rotation ticks, each row followed by its count of ticks
The counts run from 0 to 492.
[-14   1   2  22 -13  10   4  -6   0  15  13  10  -4 -16   1   8 -10 -10
 -16 -17   3   8  12   2  -1 -13   5   3   2  -3   5  -8 -11  -3  13 -13
  -8  -7   4   8  -8 -11  -6  15   9  13   1]	354
[  2 -16   8  17   0  -4  -5 -11   5   7  11  -4 -13   5 -13  -9 -18  -6
  -2 -14  -7   9 -12  15  -7 -11  -1  11  -4  -3  12   2  -2  -1  12   1
   8   6 -13   0  20 -11   3 -16   0   1  -5]	398
[ -9  -9  17  -7   1  23   2   6  -5  -9   2 -18   3 -12   6   7   6 -10
 -19   9  11   6  11   5 -10  -3  -3 -12  -6 -26   9  -6   1  -7   1 -15
   4  -4   0  11  -2  -3  -2   9 -12   5  10]	435
[ 15  -8  -2  -4  -5  16  -2   4  10   1   5   9  -4 -15  22   6   6   2
  10  19   4  -8  -8 -10  12   5  -4   0   6   8  -5   4  -2   4  19 -17
  -2  -2   0   1 -25  -9  -3   2  11  -8 -14]	385
[ -6   4 -12   0   3  25   8   2  -6   8 -10  -2   5 -20  17  10   3   7
   9  12  -2   3  -5 -12  -2   0   7   5  10  -2  -6 -10 -16   2  13  -6
 -17 -11   0  -4 -27  -6  -6   8  14  -3   2]	383
[ 16   3   6  13   4   3  -5  -2  -8   1   5  -1  -7  -3   0  -3   3   8
 -10   6 -21 -10  -7   6  -7  19  -5  -1  -2   5  -8   2  12  -9  26 -13
   8  18  -4 -17  -4 -15  -9   4   5  -6  -5]	164
[ -3  -1   1   6  -6  12   4  11  -1  -3  -5   4   0   3  10  -9  -6   9
  17  11  11 -15  12   7  -3   8   8   2   4  18 -14  -2   1   1  21 -21
  -4  23  18  -3   7   4 -11   1   8  -1  -5]	0
[-11 -11  -1 -15  12  10   1 -19 -10  16  -9   4  -4   3   5   2  16  26
  -5   6  17  -6  11   2  -3 -18   3   7  -2  -1  -2  -3  -5 -14  15 -14
  -9   4  -4  12   2  -9   6   2  11   0   3]	226
[ -9   4  -8   0   7  -4   8  11  -5   2 -17   0  -4   7   7   0  11  23
  11   0 -18  -9   5  -4   1   6   2   7   3   9 -19  -8   5  -5  22 -18
  -9  10  -6 -20  -7 -11   1  -3   8 -14  -8]	137
[ -5 -22  -7  -8 -13  11   8   1 -16  -4   4   7  13  -2   3   0  13  21
   7  21   2  -9   4  -1  -5   7   9  -4   9  10 -17   1   0  14   7  -9
  -5  14  -5  -6 -12   7 -14  -5  -2  -6   8]	229
[  7  -4 -15  19   6  -1  11   3   3 -17 -11   5  -3 -17   2 -18  -4   9
   4  22  -8 -13   3  -3   9 -10  -3  12   5   2  14  -8 -14  -2  10  -9
 -15  -8   4   0   3   5   6  -5  13  -5  -7]	403
[  7  12   5  15  10   0   3 -10   4 -17 -10 -10   0  -5  -4  -7   5  -2
 -22   2 -28   3  20   5  -2   0  -9   0   1   9  -1 -19   3 -10   3 -16
  -1   4   1 -12   1  -9  -6   7   6  12  -5]	191
[-17   0  24   8  13  -1  14 -16  -9   2  -4  -7   2   4   6   2  -9 -16
  -1  -2   9  -9   9  11 -15  -2   4   2  -5 -17  -4   3   7  -3   8 -20
  15   4  -4   6   0  -5 -11   1 -14  10   4]	235
[ -9  -6   9  33   8 -18  10 -21 -15   3 -12  -5  -2  -9  -7 -15  -6  -1
  -4  -5 -17 -11  -1   9 -13  -1  -2  12   2  -1   2  -5  -8  -7  12  -8
   1  -8  -8  -8   3   4   0  -5  -6   2   0]	35
[  5 -14 -25   2  -3   4   8   5  -9   0   9   1   6  -6  -2  -7  16  18
 -12  27  -5 -16   7  -3 -11  -6   4  -1  -8   0  -3   8  -6   8  23  -4
  -8  -1 -11  -5   0   4   2  -2  10  -2  -2]	430
[ -1 -22  16  30   0  -9  12 -24 -14  -9 -12   1   2  -9  -1  -3   5   7
 -14   7  -7 -25  -3   7   3  -2  -3   0   5   4  -2  -2  -3  -2   6 -16
  -4  -2  -4  -7   0  13  -1   1  -5  -4   7]	146
[-20 -11  13  13   9   8  24  -8  -4  16  -4   2  -8  -4   8   2  -3 -17
   6  -5   3   1   4  12   2 -23   4  17  13 -10   2  -2 -15   0  -4  -9
   3  -7   4   6  -6  -2   1  -6  10  -3   2]	491
[ -1 -30  -5  -6 -17  10   1  20   4 -21  16  -7   3 -20  -5 -10   5   0
 -13  14   8   1   8  11   1   1  -4  -8   1 -14   6  -2   1   0  -4 -12
  -2   4  -9  12  -4  -2   2   1  -3  -5  12]	433
[-20 -10  13  14   3  -4   6  -7   3  13  -2   5  -5  -4   1  10   2  -1
 -20 -19 -11   8   6  -2   4 -24  -2   3  -5 -19  12 -10  -8  -3   1 -16
  -5 -15  -1   9  -3  -7  13   1  -6   0   0]	14
[ -8 -12 -14  11   0   1  -8   7   0  15 -21   0  -7  -6   6   1  11   9
   7   0 -15 -16  -3   0   1   0   4   4   4  12  -7 -14   1  -3  21 -21
 -21   4   3  -6 -12   2  10   9   5 -12  -1]	247
[  1   2  19  14  -4  15  10 -29  -7 -16  -4  -3   2  -2   5  -1  -2   5
  -3   3 -10   2   3  -8  11   6  -8   8  10  14  -8  -2 -10   7  16 -10
   0  -2   3  -9   5  11 -20  -6   0   5  -6]	283
[  1  -7   6  12  -7  11  13 -16  -2   2   8  -2  -1   0   2  -6   7   0
  -1   9  -5  -3   7  11  -9 -14   4  12  15  23  -2  -2 -12   6   7  -1
   2  22  16  -4   7  16  -8  -3  26   9  -3]	310
[ 16  -9  -4 -18 -12  -4  -1   9  12  -1  12  -1  -6   6   6 -18  14  -4
   6  15  -8   7  -7   4  -3  19 -12   4  -6  -5 -17   9   5   9  12 -10
  18   1  -7   0 -10 -10  -2 -10 -11  -9 -18]	185
[ -1  -9 -23  15 -19  -3  -8   4  14   8   0   5   3 -11  -1  -4  -3   4
  -5  -3 -18   4   7   0  -3  -9   6  -1   5  29  -2 -22  -3   6   4  -6
 -12   8   1  -7  -6  -6  -2   0  11  12  -6]	220
[  3 -22  16   9  -7   2  12 -19 -10  -7  -6   5   0  -1  13  -1   4  11
 -10   6   4 -25  -3  10   5   9  -3   2  10  16 -20   8   4  -6  -3 -21
   6   3   1  -7  -1   3 -10  -4  -6  -7   2]	256
[ 12 -22 -27  -2 -11   5   7  19   1  -5   7   1  10  -9   4 -11  12  16
 -18  31  -2  -9   2  -4 -10  -6   5  -6  -8   2  -5   6  -3   5   4   0
  -9  -3  -7  -5  -6  -1   3  -5   4  -3  -1]	431
[-17  -1  12 -19   5  12  12  -6 -15  11 -20 -11  -3   9  15   0  14  17
   6  -5   4   1  -4   4 -11   2  11  11   8   0 -22   4  -5  -9  11  -8
  -3   8   1  -7  -3  -7  -4   2   4  -8   4]	25
[  1 -11 -11  11 -12   5  -7  15  19 -13  -9 -19  -2   3  -4 -16 -15  -4
   9  -6 -12  11  -2   3  -6  -4   2  -4  -2  16   7 -17  -2   5   3  -4
  -6  12   7  -8  20   9   2 -17  -3   4  -9]	423
[ -9   4  13  23  -9  10  14 -15  -4   7  12   8   2 -11  13  11 -10 -19
  -6  -2   7  -6  18   0  -6  -9  10   0   4   5  -4  -4  -9  10  11  -9
   4  -2   5   1 -11  -3 -16   6   5  16  -3]	465
[  5 -21 -14  -3  -2   1  -1   8  15  10   8  -6   1   6 -10 -10 -11   4
   1   1  -9  14  -3   7 -12 -25   9   3  -9   4  13  -4  -5   5   4   6
  -2  15  -5  -2  19 -13   7 -22   3   3  -8]	86
[ 11 -10  24 -16  -4   4  -7 -15  14 -19  -5 -13  -4  -3  10  -9   7 -12
   6   4   3  24  -3  -1   9  10 -17  -4   4  -3  -3  -7   2   3  -1 -13
  13   2  -2   9  -7  -1  -1  -9 -15   0  -9]	415
[-18 -17  21   0   2  -9   8   2  -3 -11 -11 -19   2   9  -5  -1  -9   6
   7 -15  -6  12  -7   2 -13   2   3  -1  -6  -9   0  -6   4   0  -3  -5
   5   7 -20 -10   6 -10  -1 -17 -25  -9   4]	370
[ -4  -8  12   2   2  12  14 -10  -9   1  15  -1   8 -15   3  10  12 -17
 -17   9   2   0  19  11 -12  -6   4  -3   4  -8   0  -3   1   0  -5  -7
  13  10 -10   2 -21 -11 -10   8   8  10  11]	98
[  6   5 -10  12   4   5   4 -29  -6  11   7   6  -4  -9  -5 -17 -15   8
  -5   6  -5   3  -2   7   0  -9  -4  19  -7  -7  11  -5 -16  -7  24  -3
  -6 -10  -6   4   9 -12  -4  -9  11  10  -8]	62
[  3 -12   5  16 -11   8  -1  11   8  -2  17  13  -6 -21  -6  -3 -11   0
   2  -1  -7  17 -13  -6  20 -10  -3   3   1 -18  20  -9 -13   4  12  -5
  -9  -8   3  15  -5  -5   7  -4   4  -6  -9]	40
[ 11  10   6   0   3  11  -1  -7 -11   6   3  -2  -5  -9  -1  -7  -1  12
  -5   2 -18   1 -11  10  -7  24  -8   9   2   0 -12  -2   6 -15  21  -9
   6  17  -7 -11  -9 -23 -15   8   6  -2  -4]	163
[-10   2  21  -5  -9   5   7 -17   1 -12  -6 -17  -9   3   0 -13   6 -11
  -8 -15  -4  24  17  13  -5  -1  -6  12  10   4 -11 -10  -6 -12  -3 -10
  14   6   2  -2   8  -4  -7  -1   4  13   0]	79
[ -5 -17  16  -9  -4  14  -8  -3  -7  -6   7   0  -5 -15   5   7   4  19
   1  -2  25  11  -3  -7  -5   6   7  -2   4  -3  11   3  -4 -11  16  -1
  -5  17 -17   4 -12 -16   0   2   6  -6   8]	252
[-15   0  17  -3  -6  -4   2 -18   0  14  10   4  -1  15  -7  -2   9  -1
   8 -19  -8  28   3   2 -11 -13   4  10   1  -5   1 -10  -9   8  19  -1
   4  18   5   3   3  -1   1  -5   5   9  -5]	106
[ -5   5   0  -5  14  20  15  -6  -7   2  -8 -15  -3 -11   7 -12   1 -13
  23  19   3  -2   7  10  -4   5  -6  16  13  -9  -5  -6  -8   1  12  -9
   0   2   4   7 -13  -4  -6   2  11   2  -2]	181
[ 11  -2   0   9   3   8   0  -7   8 -20 -13 -12   1 -17  11   8  10  -5
 -23  14 -18  -8  19  -7   2   0 -11  -8   2  15  -1 -13   4  -5  -6 -18
  -1  -4  -7 -10 -15  -2   1   6   1   4  -3]	302
